Some points:
Array([-1.613, -0.456, -0.679, -1.715,  3.259, -0.534, -0.976, -0.413, -0.885,
        0.366,  0.085, -0.172,  0.302,  0.267, -0.099,  0.028, -1.396,  0.154,
       -0.585,  1.037,  1.507, -0.598, -0.577, -1.464])
Array([ 0.698,  0.721, -0.232,  0.671,  0.101,  0.602,  0.097, -1.212,  0.218,
        0.942,  2.007, -0.913, -0.429,  1.077,  2.538, -0.428,  0.839, -0.661,
        0.962, -0.764,  0.087, -0.444,  0.764, -0.640])
Array([-1.682, -0.198, -0.879, -1.159,  2.873,  0.623,  0.042,  0.458, -0.624,
        3.044, -0.740, -0.457,  0.536, -0.804, -0.162, -0.297, -1.177, -1.127,
       -0.173, -1.185, -0.762,  2.634, -0.298, -1.269])
Array([-0.077,  0.490, -1.307,  0.393, -0.481, -0.785, -0.731,  0.418, -0.591,
        0.706,  0.949,  0.957,  1.018, -0.230, -0.375,  1.151,  2.989,  0.795,
        0.980, -0.468, -0.003, -0.082,  0.318, -0.551])
Array([-0.390, -0.606, -1.157,  0.779, -0.165, -0.625,  0.476,  0.635, -0.584,
       -0.529, -0.602,  1.183, -0.599,  0.670,  0.358,  0.051,  1.512, -0.942,
        0.136, -0.027,  0.400, -1.052,  2.000,  1.209])
Array([ 0.056, -0.189,  0.052,  0.363,  0.822,  1.083, -0.265,  1.837,  1.908,
       -1.095, -0.084,  2.778, -0.492, -0.926, -0.196,  0.240, -1.841,  0.100,
       -1.277, -0.310,  1.547, -1.346, -0.575, -0.568])
Array([-0.648,  0.687,  1.715, -0.026, -1.208, -0.642,  0.665,  2.201, -1.186,
        1.281, -0.463,  0.811, -0.751, -0.221,  0.687, -1.244, -0.701,  1.481,
       -0.940, -0.377,  0.205,  1.502, -0.262, -0.361])
Array([-0.913,  2.667,  3.054, -0.332, -1.528, -0.821,  0.794, -0.989, -0.204,
        0.103, -0.533,  0.773, -0.752,  0.140,  0.067,  1.402, -1.337,  0.504,
        0.389,  0.840, -1.077, -0.881, -0.374, -1.149])
Array([-1.931,  0.274, -2.101, -0.614,  0.216, -0.276, -0.392, -1.354, -1.695,
        0.721, -0.012,  0.542, -0.501, -0.448,  0.409,  0.892, -1.768, -0.588,
       -0.838,  3.506, -1.533,  1.434,  0.349, -0.495])
Array([ 3.872, -1.146, -1.086,  0.557,  0.542,  0.159, -0.669, -1.012, -1.855,
       -1.715, -0.669, -2.743,  0.596, -0.539, -0.585, -0.283, -0.970, -0.622,
       -0.656, -2.588,  0.889, -0.866, -0.797,  0.249])
Array([ 2.703, -0.131, -0.622, -0.568, -1.415,  4.340,  0.574,  1.561, -0.556,
       -0.981, -0.634, -2.088, -0.489, -0.464, -1.246, -1.177, -1.044, -0.507,
       -0.515, -1.601, -1.832, -0.891, -0.123, -0.668])
Array([-1.520, -0.132, -0.872,  0.220,  4.924, -1.032, -0.658, -0.440, -0.975,
        0.738, -0.423, -1.439, -1.441,  0.151,  0.126,  0.553, -0.560,  0.482,
       -0.894,  0.629, -0.007, -0.849,  0.844, -0.378])
Array([ 0.129,  2.492,  0.163, -0.193, -0.458, -0.116,  1.214,  0.372,  0.374,
        0.648, -0.881, -0.136,  2.050,  0.301, -0.464,  0.679, -0.877, -0.025,
        0.509,  0.912,  0.758, -0.072,  1.164, -0.716])
Array([-1.466, -1.165, -1.177,  0.377, -2.263, -0.723, -0.111, -0.789,  0.424,
       -0.694,  1.354,  1.189,  0.058, -0.513,  2.047,  1.499,  1.623,  1.397,
        0.534, -1.088, -0.380, -0.137, -0.441, -1.810])
Array([-0.349, -1.556,  1.269, -0.140, -0.951, -1.078, -0.757, -0.414, -0.397,
       -0.323, -0.674,  2.126, -0.190,  1.340, -0.345,  0.967,  1.048, -0.142,
        0.777,  0.354, -0.107,  1.860,  0.821, -0.317])
Array([ 0.811,  0.392, -0.248,  0.016, -0.143,  3.237,  2.184,  1.372, -0.070,
       -0.737,  0.068, -0.562, -0.221, -0.810,  0.188, -0.823, -0.509, -0.944,
       -0.946, -2.387, -1.535,  1.444,  0.788,  1.880])
Array([-0.194, -0.353,  1.479, -0.394, -1.379, -0.422, -0.468, -0.315,  3.232,
       -0.888, -0.277, -0.622, -1.005, -0.083, -0.242,  0.195,  2.666,  1.047,
       -0.461, -0.145, -0.807, -0.573, -0.314,  0.782])
Array([ 0.161, -0.807, -0.279,  2.680, -0.521,  0.250,  2.557,  0.004,  0.747,
        0.186,  0.118, -0.507,  1.623, -0.493, -0.317, -0.420, -1.330,  0.463,
        0.420,  0.156, -0.166, -0.640, -0.718,  0.921])
Array([-0.658, -0.270,  0.606, -0.291, -0.210,  2.529,  2.125,  0.341,  0.462,
       -0.051, -0.436,  3.430, -1.234, -0.257, -0.608, -0.390, -1.140, -0.629,
       -0.960, -1.673,  0.137,  0.431,  0.310,  0.120])
Array([ 3.069, -0.968, -0.715,  0.211, -0.563,  3.527,  0.829, -1.246, -1.639,
       -1.601, -1.494, -3.290, -0.101, -1.586, -1.234, -0.621, -1.090, -0.483,
       -0.470, -1.658, -0.145, -0.235, -0.355, -0.699])
Array([-0.118,  0.491,  0.297, -0.423,  1.852,  1.755, -0.570,  1.305, -0.060,
       -1.083, -0.189,  0.533,  0.307,  0.088, -0.357, -0.551, -1.571,  0.955,
       -0.375,  0.625,  1.206,  0.261, -0.579, -1.049])
Array([-0.564, -0.508, -0.769,  0.965, -0.214, -0.654,  0.595,  1.370,  1.209,
       -0.521,  0.500,  0.831,  0.472,  0.280, -0.073,  2.086, -0.499, -0.994,
        1.633,  0.587, -1.632, -0.570, -1.051,  1.482])
Array([ 5.040, -2.042, -2.075, -1.446, -2.542, -2.974, -1.464, -1.687, -0.714,
       -1.790, -1.282, -2.830, -1.876, -1.649, -1.023, -2.258, -1.997, -1.462,
       -1.216, -2.732, -1.465, -1.699, -1.207, -1.284])
Array([-0.033,  0.716, -0.858,  0.539, -0.239, -1.011, -0.837, -0.751, -0.447,
       -0.944,  0.200,  0.859,  0.990,  0.441,  1.111, -0.574,  2.892, -0.312,
        0.436, -1.060,  0.178, -0.434,  1.548,  0.784])
Array([-0.747,  0.355,  2.243, -1.159, -1.314, -1.146, -0.537, -0.417,  2.266,
        0.100, -0.383,  0.588,  0.247, -0.302,  0.177,  1.355,  0.560, -0.050,
        1.300, -0.191, -0.269, -1.062,  0.958,  0.246])
Array([ 0.941, -0.851, -0.879,  2.075, -0.827,  0.226,  2.191,  0.168,  0.047,
       -0.207,  0.243, -1.964,  1.696, -1.097, -0.476, -0.741, -1.253, -0.251,
       -0.104, -0.944,  0.934, -0.866, -0.721,  1.306])
Array([-0.898,  0.487,  0.439, -0.836, -1.694, -1.085, -0.423,  0.177, -0.719,
       -0.179, -0.099,  1.007, -0.828,  1.174, -0.462,  2.182,  1.323, -0.539,
        0.995,  1.207, -1.344, -0.430, -0.417, -0.835])
Array([-0.267,  0.509,  0.220,  0.097,  0.899,  0.444,  0.069, -0.122, -0.694,
        0.809, -0.549, -0.254,  0.256,  1.601,  0.570, -0.150, -0.588, -0.313,
       -0.789,  0.936,  0.744,  2.585,  0.149, -0.983])
Array([-0.541,  0.144, -0.297,  0.379, -0.542, -1.063, -0.015,  0.185,  1.064,
       -1.096,  0.915,  0.787,  0.811,  0.687,  1.449,  1.204, -0.868,  1.125,
        0.539, -0.560,  0.728, -0.549, -0.087, -0.696])
Array([ 0.276, -0.041,  0.894, -0.436,  0.827,  1.145, -0.942,  2.757,  0.219,
       -0.277, -0.248, -0.345,  0.473, -0.626, -0.362, -0.194, -1.358,  0.452,
       -0.710,  2.064, -0.171,  2.002,  0.386,  0.899])
Array([ 3.666, -0.433, -1.545,  1.442, -1.680, -1.331, -2.229, -1.359,  2.545,
       -1.516, -1.473, -2.313, -0.603, -2.042, -1.262, -1.215, -1.454, -1.331,
       -0.654, -1.892,  0.045, -0.778, -1.555,  0.868])
Array([-2.471, -0.476,  3.802, -0.593, -1.786, -1.309, -0.526,  0.464,  1.766,
       -0.571, -0.971, -1.731, -1.046,  0.010, -0.850, -1.379,  4.057, -2.504,
       -0.440, -0.159, -0.984, -0.172, -0.142, -0.132])
Array([ 0.065, -0.367,  0.316,  0.722, -1.193,  0.222,  0.338, -0.155,  2.907,
       -0.181,  0.330, -0.871, -0.306,  0.740, -0.528, -0.908,  1.598, -0.892,
        2.237,  0.551, -1.305,  0.747, -0.622,  0.373])
Array([-0.278,  0.349, -0.082, -0.325,  1.980, -0.621,  0.441, -0.066, -1.061,
        1.294,  0.205, -0.448, -0.535,  0.634, -0.788, -0.909, -0.431,  0.684,
       -0.226,  1.466,  0.591,  0.965, -0.203, -0.714])
Array([ 0.444, -0.291, -0.718,  0.221,  0.755, -1.123, -0.168, -0.290,  0.020,
       -0.405,  2.257, -1.282, -0.948, -1.644,  2.706, -0.171,  1.303, -0.490,
        3.507, -0.396,  1.520, -0.976, -0.459,  1.128])
Array([ 0.114, -1.503,  3.198,  0.267, -1.149,  0.797, -1.184,  1.562, -0.137,
        0.418, -0.369,  1.401,  0.201,  0.354,  1.390, -1.480, -0.339,  0.262,
       -0.842,  0.240, -0.867,  0.370,  0.257,  1.275])
Array([-0.657,  0.429, -0.138, -0.049,  3.314, -0.164, -0.146, -0.630, -0.640,
        0.923, -0.308, -1.072,  0.259,  2.004, -0.018, -0.787, -1.181, -0.335,
        0.010, -0.241, -0.033,  1.115,  1.078, -0.307])
Array([-0.917, -0.031, -0.959,  0.416,  0.229,  0.402, -0.347, -1.621, -1.915,
        1.596,  0.381, -0.643,  0.670,  1.171, -0.832,  1.011,  0.138,  0.643,
        1.043, -0.187,  1.984,  0.257,  0.588,  2.502])
Array([ 0.432, -0.038, -0.846,  0.181,  1.545,  0.338,  0.450, -0.830,  0.060,
        1.289,  3.396, -0.401,  0.504, -0.285, -0.510, -0.545,  0.026,  0.714,
       -0.164, -0.275,  1.183,  0.381,  1.546, -1.260])
Array([-1.321, -0.157,  2.001, -0.793, -0.851, -0.315, -1.045, -0.672,  0.187,
       -0.617, -0.223,  1.874, -0.559,  0.207, -0.299, -0.894,  4.073, -0.394,
       -0.471, -0.542, -1.398, -1.282, -1.358,  0.251])
Along one direction, these points spread out more than along any other. Take the direction at right angles to it along which they spread out most. Go by this last direction. How far along it is each point below, from 0 to 99? The average is 50, and the first point in the table lies past the average. One standard deviation of the points above along it is 16.
Array([ 0.343, -0.330, -0.898,  1.850, -1.163,  0.291,  0.609, -0.787,  1.205,
       -0.351, -0.296,  1.367,  0.373,  0.150,  0.697, -0.216,  0.538,  0.861,
        1.740,  0.349, -0.516, -0.500,  0.087,  0.031]) 40
Array([-1.040,  1.081, -0.647,  0.109,  0.261, -1.071, -1.225, -0.484, -1.531,
        1.517,  1.148,  1.510, -1.242,  0.081, -0.817,  0.280, -1.178, -1.436,
       -1.053,  3.124, -0.529, -0.142, -0.068, -0.716]) 61
Array([-0.628, -0.047, -0.178,  0.057, -1.084, -1.363, -1.170, -0.785,  0.027,
       -0.054,  0.690,  0.649,  1.121,  0.177,  0.596,  0.104,  2.012,  2.139,
        0.945, -0.865, -1.352, -0.675,  0.066,  0.002]) 34
Array([-1.055,  0.231, -1.396, -0.605,  0.027, -0.350, -0.684, -0.896, -1.747,
        2.396,  0.632, -0.881, -0.084,  1.264, -1.079,  1.224, -0.303,  1.199,
        1.517, -0.058,  0.671, -0.158,  1.290,  1.923]) 61
Array([-0.127,  1.411, -0.492,  0.390,  0.374,  1.894,  0.846,  1.067, -0.644,
       -1.542,  0.025,  0.253, -0.561, -0.366, -0.123, -0.526, -0.465,  0.512,
       -1.564, -0.631, -0.119,  1.870,  1.228,  1.536]) 61
Array([ 0.976,  0.548,  1.595,  0.853,  2.309, -0.542, -0.283, -0.695, -0.240,
       -0.097,  0.829,  0.360,  0.982,  0.508,  0.655, -0.033, -0.338, -0.653,
        0.084, -0.193,  0.250, -0.781,  0.002, -0.347]) 56
Array([-1.066, -0.513, -0.181, -1.772,  1.668, -0.152, -0.971,  0.480, -0.689,
        0.019, -0.835,  1.703,  0.541, -0.725, -0.591, -1.482, -1.723,  0.853,
       -0.466,  2.050,  0.625,  0.415, -0.525, -0.199]) 68
Array([ 0.514, -0.568,  0.591, -0.483,  2.408,  0.020, -0.494, -0.173, -0.678,
        1.696,  0.790, -0.432,  0.100, -0.338, -0.264,  0.893,  0.513,  0.698,
       -1.431,  1.832,  0.703,  1.254,  0.018, -0.094]) 67
Array([ 1.226,  0.873, -0.396,  0.392, -0.294, -0.705,  0.377,  0.341,  1.115,
       -0.781, -1.265,  0.207, -1.425,  0.167,  0.977,  0.020,  3.237, -0.046,
       -0.134, -0.082, -0.047, -0.863,  0.254,  1.449]) 31
Array([-1.164, -0.479,  1.234, -1.461, -1.734, -0.773, -0.415,  0.264,  0.379,
       -0.353,  0.273,  1.571, -0.218,  1.240,  0.103, -0.035,  3.503, -1.253,
       -1.185, -0.223, -0.200, -0.760, -2.052, -0.103]) 24
Array([-1.193,  1.368,  0.844, -1.670, -1.700, -0.885,  0.842, -0.944, -0.630,
        0.459, -0.117,  0.114,  0.877,  0.561, -0.300,  2.243, -1.483,  0.421,
        0.183,  1.307,  1.037,  0.538,  0.721, -0.649]) 54
Array([-1.049,  0.358,  0.034, -0.743,  1.802,  0.208, -0.267,  1.444, -1.114,
       -0.605, -0.054,  0.146, -0.227, -1.227, -1.213, -0.339, -1.455,  1.198,
       -0.054,  1.672,  1.461,  1.359, -0.534, -1.661]) 72
Array([ 1.691, -0.242, -0.714,  0.675, -1.124,  1.211,  2.022,  0.778,  0.710,
       -0.120, -0.513, -2.169,  0.581,  0.135, -0.274, -0.987, -1.084,  0.004,
       -0.787, -0.717,  1.485, -0.698, -0.587,  1.248]) 54
Array([ 0.347, -0.180, -0.623,  0.329, -0.573,  0.390,  0.632, -0.011,  1.831,
        0.649, -0.299,  1.011,  1.020,  0.055,  1.521,  1.794, -1.143,  0.780,
        0.502,  0.775, -0.291, -1.361, -0.535, -0.347]) 49
